Here is a table of points, one per row:
[-1.0 1.4 -0.3 -1.6 1.4 0.6 -0.3 2.3 -1.5 0.0 0.7 -0.8 1.3 -0.7 -0.9 0.0 -0.6 1.1 -0.6 -2.8 -1.4 1.5 -0.4
 0.4]
[0.4 -0.2 1.1 1.6 1.1 -0.7 0.1 0.2 -0.3 0.4 -0.4 -0.7 -1.0 0.0 -1.1 -4.9 1.3 2.3 0.7 0.9 0.4 -0.8 0.2
 0.3]
[0.1 -0.2 -0.3 2.0 -0.6 1.0 -0.5 0.9 0.6 0.0 -1.7 1.2 -1.3 -0.4 -0.5 1.2 0.7 0.3 0.3 0.9 -0.7 -1.1 0.9
 0.3]
[0.4 -0.8 1.2 -2.8 0.1 2.0 -1.5 0.5 -0.3 0.8 1.5 -0.9 0.7 1.5 -0.8 -0.4 0.2 0.4 -0.4 -0.6 0.4 0.1 -0.3
 -0.7]
[0.5 0.1 0.5 -1.5 0.2 -0.3 -0.8 -1.5 0.1 1.6 1.3 1.2 1.5 1.3 1.8 -1.4 0.4 -1.2 0.1 -0.5 0.0 -1.5 -2.4
 0.4]
[-0.6 1.0 -0.6 0.2 0.3 -0.2 -0.5 -2.3 -0.3 1.2 0.8 -1.5 -1.5 1.9 -1.3 0.3 -0.8 -0.1 0.0 -0.1 1.8 1.3 -1.3
 -1.9]
[-1.4 0.1 -0.8 -0.7 1.1 -0.7 0.6 -0.2 -1.0 0.8 0.6 1.3 1.8 0.2 -0.1 -0.1 -0.3 1.2 -1.2 -1.2 -1.1 1.0 -1.1
 1.2]
[0.1 -0.8 -1.3 2.3 -2.1 -0.1 -0.1 1.3 -0.5 0.1 -0.8 -0.4 -0.7 0.1 -1.6 1.5 -0.3 1.0 0.5 0.9 0.1 0.4 0.0
 -0.2]
[1.2 -1.1 1.6 -0.1 0.0 0.0 -1.3 -1.2 0.0 -0.3 1.4 0.8 -1.1 0.5 0.5 -0.9 -0.7 -0.2 -0.5 1.7 2.4 1.2 -0.6
 0.5]
[-1.8 0.3 -1.6 -0.1 1.3 -1.9 1.0 1.4 -1.2 -0.4 0.4 -1.1 0.8 0.3 -0.5 -0.1 -0.8 1.2 -0.5 -0.7 -1.3 0.9 0.2
 1.0]
[0.2 -0.6 1.2 1.5 -0.9 -0.2 0.7 0.4 0.6 -2.6 -1.7 -0.9 -0.9 -2.2 2.2 -0.5 -1.0 -1.4 -0.6 1.5 -0.8 -0.6 1.4
 0.0]
[0.3 -0.5 0.1 1.2 2.3 0.1 1.0 1.7 0.8 -0.1 -0.4 -1.2 -0.6 -1.4 -1.3 2.0 1.0 0.5 1.7 1.3 -0.2 1.5 0.4
 0.1]
[-1.2 1.1 -3.0 2.0 1.6 -0.7 -1.5 0.2 0.3 1.5 0.6 0.0 -1.4 -0.4 -1.4 1.0 1.0 0.7 0.2 0.3 0.6 1.0 0.2
 -0.4]
[-1.7 1.4 -0.1 0.4 -0.9 -0.4 0.3 -0.2 0.7 -1.4 -1.2 1.1 0.0 -0.2 0.0 0.6 -0.7 -0.4 -0.5 0.6 -1.2 -0.8 -0.6
 -0.5]
[0.1 0.6 -0.6 -1.1 1.3 0.0 1.4 1.4 0.1 -0.7 -0.1 -0.2 0.3 0.2 -1.0 0.2 0.1 -0.2 0.5 -0.4 -1.6 0.0 1.0
 0.8]
[1.4 -0.3 -0.4 3.6 1.6 -0.3 1.9 -0.4 0.2 0.8 -1.3 -0.9 -1.1 0.3 -1.4 1.5 1.3 0.7 2.0 -0.4 -0.7 -4.9 0.2
 -0.7]
[2.5 0.3 -0.3 -0.8 -0.4 0.2 -0.4 -0.8 1.4 0.8 -1.3 -1.8 0.1 -0.2 1.3 -0.3 1.8 -2.7 -0.6 2.2 3.0 -1.8 0.6
 -0.3]
[-1.5 -0.2 -0.6 1.7 0.3 0.7 1.1 1.2 -0.8 -0.4 -0.4 -0.1 -0.4 0.3 -0.7 1.2 0.6 0.7 -0.1 0.0 -1.0 1.3 0.2
 -1.0]
[0.8 -0.3 -0.7 0.4 -1.2 0.6 1.2 0.9 0.3 -1.6 -1.2 0.7 -0.9 -0.6 0.1 0.3 0.6 0.0 2.9 1.2 -0.3 -0.5 1.4
 -1.4]
[0.2 0.5 -0.2 1.9 2.0 1.6 -0.3 0.1 -0.9 2.5 -0.4 -1.5 -0.8 0.7 -0.3 0.4 2.1 1.5 1.7 -0.2 -0.2 0.2 -3.0
 -0.6]
[-0.5 0.0 1.3 -1.7 -0.9 -0.2 0.0 1.4 2.0 -1.2 -1.0 1.4 0.5 -2.6 -0.4 0.1 -0.9 -1.5 -0.3 -0.6 -0.1 0.4 -0.1
 0.4]
[-1.2 0.8 0.6 -0.8 -2.6 0.1 -0.2 -1.1 0.5 -1.3 -0.3 2.3 -1.4 -1.1 -0.8 -2.0 -0.9 -2.5 -1.0 -0.2 0.3 0.2 1.0
 0.4]
[-0.6 -0.2 -1.1 0.2 1.5 -0.5 -0.9 -2.6 -0.7 1.4 0.5 -0.7 -0.1 1.3 0.9 0.2 0.6 -0.6 0.9 -2.1 0.2 0.0 -0.3
 -1.2]
[0.0 0.1 1.1 -4.4 -0.4 0.0 0.3 -0.3 0.7 0.8 0.8 0.1 0.4 -0.5 1.4 -1.4 -1.6 -1.4 -1.0 -0.8 -0.5 -1.0 1.7
 0.6]
[0.4 -0.3 -0.4 -1.7 -0.1 2.0 1.6 0.2 0.0 -1.6 -1.0 -0.7 0.5 -1.2 1.4 -1.1 0.1 0.1 -0.6 0.7 -1.1 -0.7 0.5
 0.5]
[0.3 -1.1 0.9 -0.3 0.3 0.0 -2.2 -1.1 -0.4 1.8 0.3 0.2 -0.3 1.8 -0.5 0.8 0.5 0.6 -0.1 0.0 2.9 0.8 0.0
 -4.7]
[0.0 -0.3 -1.4 -1.0 0.6 0.7 0.1 1.7 0.4 -0.5 1.2 0.4 2.4 0.0 -0.2 -3.0 -1.0 1.1 0.0 -1.0 -1.3 0.1 -0.1
 0.3]
[0.0 0.1 -1.1 1.4 0.3 -0.6 0.8 -0.2 0.5 3.4 -0.5 0.2 -0.9 -0.6 -0.8 0.0 0.0 1.3 0.1 2.9 0.5 0.2 1.2
 -0.9]
[-0.5 0.3 0.3 -1.7 0.3 -0.3 -0.2 0.1 0.1 0.2 0.4 0.2 -0.2 -0.4 -0.1 -2.5 -1.2 -1.1 -0.9 -1.8 0.6 1.0 0.7
 1.0]
[1.3 0.5 1.9 0.6 -1.1 -1.0 0.9 -0.6 1.2 -1.3 0.1 2.0 -0.7 -0.3 0.6 -2.5 0.5 -0.7 1.4 1.8 2.0 -2.4 1.5
 -0.3]
[-1.4 1.3 0.3 0.1 0.7 0.4 -0.8 0.2 -0.2 -0.7 -0.3 0.3 -0.4 -0.6 -0.4 0.5 0.3 -0.2 -1.0 -1.1 0.1 2.3 0.2
 0.5]
[-1.6 0.6 0.7 1.9 -2.2 0.3 0.2 2.2 0.3 -1.6 -0.8 0.7 -1.2 -1.0 -1.1 1.8 0.4 1.5 0.8 0.0 -0.9 -0.1 0.7
 -0.2]
[1.0 1.6 0.7 -1.2 1.4 -0.2 -0.9 -0.1 0.4 0.7 -0.3 -0.7 0.7 0.8 0.5 -0.1 0.0 0.2 1.0 1.1 0.1 0.7 -0.9
 0.3]
[0.0 0.4 -0.7 -2.1 1.1 0.3 0.2 -0.2 -1.4 -0.6 0.2 0.1 1.8 0.2 1.6 -0.9 0.9 -1.2 -0.6 -0.9 -0.1 0.0 -0.2
 0.4]
[0.3 -0.2 -0.1 -2.0 0.1 1.2 1.1 -3.0 0.0 0.0 0.5 -0.7 0.3 0.8 1.8 -1.4 1.3 -1.0 -0.7 -1.2 -0.1 0.4 -0.1
 -1.9]
[-0.8 0.4 0.7 -0.8 -0.1 -1.5 -0.7 -1.5 -0.8 0.4 0.3 0.6 -0.3 -0.3 0.7 -0.1 1.1 -0.2 -0.5 -0.6 0.5 0.5 0.8
 0.8]
[-0.7 2.6 -1.5 2.4 0.2 -0.2 0.0 -0.3 -0.7 0.6 -0.8 -0.2 0.0 -0.3 -1.4 0.3 0.6 1.0 0.4 0.7 -1.0 -0.3 -0.4
 2.6]
[-1.1 -0.4 0.4 -0.5 -0.4 0.0 0.8 1.8 0.1 -1.1 -0.2 -0.5 -0.2 -0.5 0.5 -1.1 -0.4 -0.2 -1.7 0.5 -2.2 1.5 0.8
 0.6]
[0.3 -1.5 0.3 -0.8 0.4 -0.3 0.1 -0.6 1.0 0.4 0.3 -0.9 -1.8 1.4 0.3 0.6 0.6 0.3 0.8 2.7 2.0 -1.3 0.6
 -0.1]
There is one direction along which these points spread out most. Take the direction at right angles to it along which they spread out most. Then take the direction at right angles to both along which they spread out most. Go by this last direction. Where along it does each point below lie, from 0 to 99? The average is 50, and the first point in the table lies past the average. One standard deviation of the points above along it is 16.
[0.0 0.1 -1.1 1.4 0.3 -0.6 0.8 -0.2 0.5 3.4 -0.5 0.2 -0.9 -0.6 -0.8 0.0 0.0 1.3 0.1 2.9 0.5 0.2 1.2
 -0.9] 49
[1.0 1.6 0.7 -1.2 1.4 -0.2 -0.9 -0.1 0.4 0.7 -0.3 -0.7 0.7 0.8 0.5 -0.1 0.0 0.2 1.0 1.1 0.1 0.7 -0.9
 0.3] 58
[-1.0 1.4 -0.3 -1.6 1.4 0.6 -0.3 2.3 -1.5 0.0 0.7 -0.8 1.3 -0.7 -0.9 0.0 -0.6 1.1 -0.6 -2.8 -1.4 1.5 -0.4
 0.4] 78
[-1.5 -0.2 -0.6 1.7 0.3 0.7 1.1 1.2 -0.8 -0.4 -0.4 -0.1 -0.4 0.3 -0.7 1.2 0.6 0.7 -0.1 0.0 -1.0 1.3 0.2
 -1.0] 58
[0.0 0.4 -0.7 -2.1 1.1 0.3 0.2 -0.2 -1.4 -0.6 0.2 0.1 1.8 0.2 1.6 -0.9 0.9 -1.2 -0.6 -0.9 -0.1 0.0 -0.2
 0.4] 58
[-1.8 0.3 -1.6 -0.1 1.3 -1.9 1.0 1.4 -1.2 -0.4 0.4 -1.1 0.8 0.3 -0.5 -0.1 -0.8 1.2 -0.5 -0.7 -1.3 0.9 0.2
 1.0] 68
[-1.4 1.3 0.3 0.1 0.7 0.4 -0.8 0.2 -0.2 -0.7 -0.3 0.3 -0.4 -0.6 -0.4 0.5 0.3 -0.2 -1.0 -1.1 0.1 2.3 0.2
 0.5] 59
[-0.6 1.0 -0.6 0.2 0.3 -0.2 -0.5 -2.3 -0.3 1.2 0.8 -1.5 -1.5 1.9 -1.3 0.3 -0.8 -0.1 0.0 -0.1 1.8 1.3 -1.3
 -1.9] 70
[0.4 -0.3 -0.4 -1.7 -0.1 2.0 1.6 0.2 0.0 -1.6 -1.0 -0.7 0.5 -1.2 1.4 -1.1 0.1 0.1 -0.6 0.7 -1.1 -0.7 0.5
 0.5] 36
[0.3 -1.1 0.9 -0.3 0.3 0.0 -2.2 -1.1 -0.4 1.8 0.3 0.2 -0.3 1.8 -0.5 0.8 0.5 0.6 -0.1 0.0 2.9 0.8 0.0
 -4.7] 64
[0.3 -0.2 -0.1 -2.0 0.1 1.2 1.1 -3.0 0.0 0.0 0.5 -0.7 0.3 0.8 1.8 -1.4 1.3 -1.0 -0.7 -1.2 -0.1 0.4 -0.1
 -1.9] 55
